In the rows, zero is written as 128.
Each named turn below is shown by a few rows before and after it. Which turns, in which order, take the first row of each later pair to the second? The first pair is answered.
q_942:
[121 123 132 148 141  98 123 163 180 167 150 132 161 166 159 108] |-> [160  84 131 145 143  79 133 147 106 148 112 104 174 133 155 123]
[104 112  90 128 127 135 144 129 157 142 138 154 119 125 118 140] |-> [134  83  97 124 126 133 137 117 109 131 125 126 124 108 122 153]
[134 149 120 134 152 119 144 124 117 135 104 136 131 135 152 114] |-> [147 145 123 138 142 144 118 120 111 115 120 114 130 128 159 116]
q_549:
[140 115 122 129 118 150 119 133 122 113 144 115 121 109 136 131] |-> [138 125 133 135 119 151 122 133 120 112 140 116 127 124 139 130]
[115 101 117 120 119 126 152 124 137 147 121 149 122 102 123 152] |-> [122  92 125 140 132 142 167 140 143 127 124 136 130 114 128 147]
[172 139 107 126 102 182 102 106  85 105 163 116 119 110 195 133] |-> [168 142 112 123  97 171  94 102  82 112 164 118 116  99 194 134]
[132 122 160 164 122 154 182 154 131 158 138 155 188 160 140 138] |-> [124 149 155 152 102 129 154 149 118 176 124 157 182 175 155 127]
q_187:
[118 126 144 127 125 119 129 135 123 129 116 136 129 140 141 109] |-> [123 119 135 127 128 128 148 135 126 130 116 140 130 134 138 120]
[116 149 162 136 150 123  98 134 155 140  96 109 109 154  87 111] |-> [134 111 151 138 162  96 143 131 119 156  63 123 120 136  93 119]
[117 156 151 132 173  83 113 163 182 150 116 143 105 162  90 119] |-> [127 132 142 128 185  62 136 157 146 157  87 148 117 156 100 127]
Pairs:
Between the rows of a pair lie 2 to 3 turns.
[118 108  98 127 129 146 148 131 161 139 151 148 124 104 112 143] |-> [119 135 130 152 133 152 146 152 146 117 152 125 146 159 150 125] -> q_549 then q_549
[ 90 141 134 109 140  55  99 117 137 159 104 156  83 131  78 126] |-> [135  77 151 147 172 140 124 114 138  79 135 101 103 108  62 148] -> q_549 then q_549 then q_942
[ 82 172 107  99  81 101  65 114 130 154 125 151  96 123 134 141] |-> [101 164 113 100  82 111  53 105 101 136 127 130  95 112 140 137] -> q_942 then q_942
[151 149 168 150 114 128 119 137  82  80  99 114 131 176 147 101] |-> [143 144 159 144 127  95 150 147  82 107  75 138 141 183 139 100] -> q_942 then q_942
[144 101  97 148 103 169 155 116 115 110 181 140 163 111 191 150] |-> [128 113 103 123 129  78 172 124  91 174  93 161 158 137 172 134] -> q_942 then q_187 then q_942
[169 108 122 124 129 160 136 111 131 115 149 114 122 102 112 156] |-> [162 100 109 121 141 127 165 115 133 140 121 139 126 103 101 161] -> q_942 then q_942
[118 132 131 101 122 133  82 108 147 125 149 114  88  88  83 149] |-> [115 125 117  92 136  82 118 114 124 160 103 138 100  90  83 153] -> q_942 then q_187 then q_187
[133 121 141 159 148 136 122 128 172 111 137 130 126 150 140 173] |-> [124 160 144 150 121 110  96 123 155 125 131 137 122 159 163 160] -> q_549 then q_549
[107 132 145 121 136 167  93 139 147  79 142  95 145 139 155 146] |-> [ 97 156 130  99 108 134  63 118 132 108 137 115 125 125 155 143] -> q_549 then q_549
[125 136 119 109  80 182  56  99 151 101 187 104  80  72 102 142] |-> [158  79  98  95 111 114 107  85  73 134 105 114  97  43  91 158] -> q_942 then q_942
[112 182 140 135 121 137  86 130 145 123 150 123 120 172 159 105] |-> [152 142 145 132 125 129  89 114  71 106 119  85 132 141 159 114] -> q_942 then q_942
[110 129  96 108 112 115 134 122 147 159 138 163 114 104 121 135] |-> [133 114 107 104 114 100 116 111  94 145 116 138 115  92 123 139] -> q_187 then q_942
[134 130 136  87 144  56 101 119 124 164 116 147 129 137 129 111] |-> [135  98 118  87 157  99 117 115 172 150 151 158 115 102  93 133] -> q_549 then q_187
[123 152 106 119  87 141  94 109 129 122 172 142 127 123 166 134] |-> [145 120 105 112 102 121 109  98  75 128 133 133 132 104 154 141] -> q_942 then q_942
[145  80 103 131 155 107 158 124 114 134  84 132 112  77  91 141] |-> [145  91 114 138 142 156 122 115 149 101 133 110  94  70  84 144] -> q_187 then q_942 then q_942
[147 112 177 152 186  83 164 168  99 139  57 118 170 176 138 119] |-> [143 131 190 169 157 193 103 162 169  69 158  75 148 160 125 127] -> q_187 then q_942 then q_187
[117 157 144 147 146 148 106 153 191 130 148 133 120 152 133 111] |-> [110 154 122 119 134 134 102 133 192 148 144 149  96 110 115 124] -> q_549 then q_549 then q_549
[104 124 105 125 143  83 118 109  91 123 107 153 134 116 147 113] |-> [ 97 111  90 129 148 129 124 109 154 106 149 157 113  90 118 127] -> q_549 then q_187
[113 148 148 163 146 145 143 155 148 120 140 125 160 185 150 110] |-> [136 131 157 160 150 129 149 149  95 115 113 106 172 168 162 113] -> q_187 then q_942
[122 156 151 116 144  92 119 125 141 106 155 141 181 163 165 146] |-> [135 143 136  97 127  70 104 107 106 109 141 138 169 129 153 157] -> q_549 then q_942
[121 157 133 129 133 115 120 149 118 150 104 127 143 154 148 112] |-> [124 162 137 124 133 138 106 139 125 135 125 119 133 156 152 118] -> q_942 then q_942
[107 108 105  94 109  90 139 107 105 179  99 134 117  98 116 144] |-> [126  69 135 143 153 148 178 128 124 132 114 110 147 126 108 144] -> q_549 then q_549
[190 103 176 171 166 172 116 128  86  76 116  45 128 142 132 113] |-> [116 155 153 172 169 173 152 166 219 117 156 127 115 189 117  99] -> q_187 then q_942
[129 139 103 107 107  78 115 116  93 149 113 169 127 108 181 122] |-> [150  70  91 123 145 126 168 118 123 127 135 157 124  71 137 157] -> q_549 then q_549
[121 123 147 146 173 100 163 154 158 134  82 135 131 159  93 112] |-> [158  91 151 157 161 153 134 130 126  76 115  89 130 124 102 129] -> q_942 then q_187
[102 155 126 110  87 101  88 116 108 115 139  81 117 133 134 143] |-> [ 98 126 101 109 110  68 157 119 110 151 103 125 133 127 130 153] -> q_942 then q_187
[144 111 135 143 124 115 160 125  88 115 106 121 141 155 158 104] |-> [116 129 129 143 126 113 162 134 129 135 113 146 136 171 155 102] -> q_942 then q_942
[157 103 129 145 136 140 141 146 103  80 141 143 162 148 129 134] |-> [146 106 125 139 143 121 167 146 114  99 125 163 167 154 124 136] -> q_942 then q_942
[108 125 128 103 124  86 132 140 135 179  82 166 129 114 162 152] |-> [121  82 132 123 152 129 177 144 161 154  95 158 133  98 142 172] -> q_549 then q_549
[120 119 119 133 155 125 135 135 190 151 141 134 125 138  80 143] |-> [145 119 160 137 160  98 110 132 109 137  99  88 138 156 108 123] -> q_549 then q_187 then q_942
[144  79 104  85  85  98  92  83  44 119 153 112 109  62 116 122] |-> [ 71 171 127  78  83  67  61 111 132 164 160 152  91 136 118  80] -> q_187 then q_942 then q_187
[113 111 150 138 176 124 149 137 192 142 113 117 110 144  61 114] |-> [147  89 156 143 175 147 126 128 156 108 120  78 107 119  60 125] -> q_942 then q_187
[124  90 125 118 163 184 133 161 159 113 152  89  83 123  88 120] |-> [117 143 146 104 141 111  86 163  87 150  92  84  93 170 130  90] -> q_549 then q_187 then q_549
[113 155 136 141 113 171 119 145 175 110 181 130 146 162 151 118] |-> [102 174 111 106  85 134  92 127 157 142 173 147 112 135 144 121] -> q_549 then q_549
[100 153 128 108 111  96 106 109 129 151 111 174 120 139  99 130] |-> [118 109 144 153 156 155 158 136 158 111 127 146 144 150  89 131] -> q_549 then q_549 then q_549
[149  97 146 157 155 158 175 142 120 102 132 114 170 161 139 132] |-> [112 141 147 144 148  99 160 147 132 149 112 141 165 190 137 109] -> q_187 then q_942 then q_549
[141  98 101 105 130 118 131 120 116 157 124 130 133  99 102 137] |-> [156  95 129 144 154 147 147 140 121 121 135 119 165 144 127 125] -> q_549 then q_549
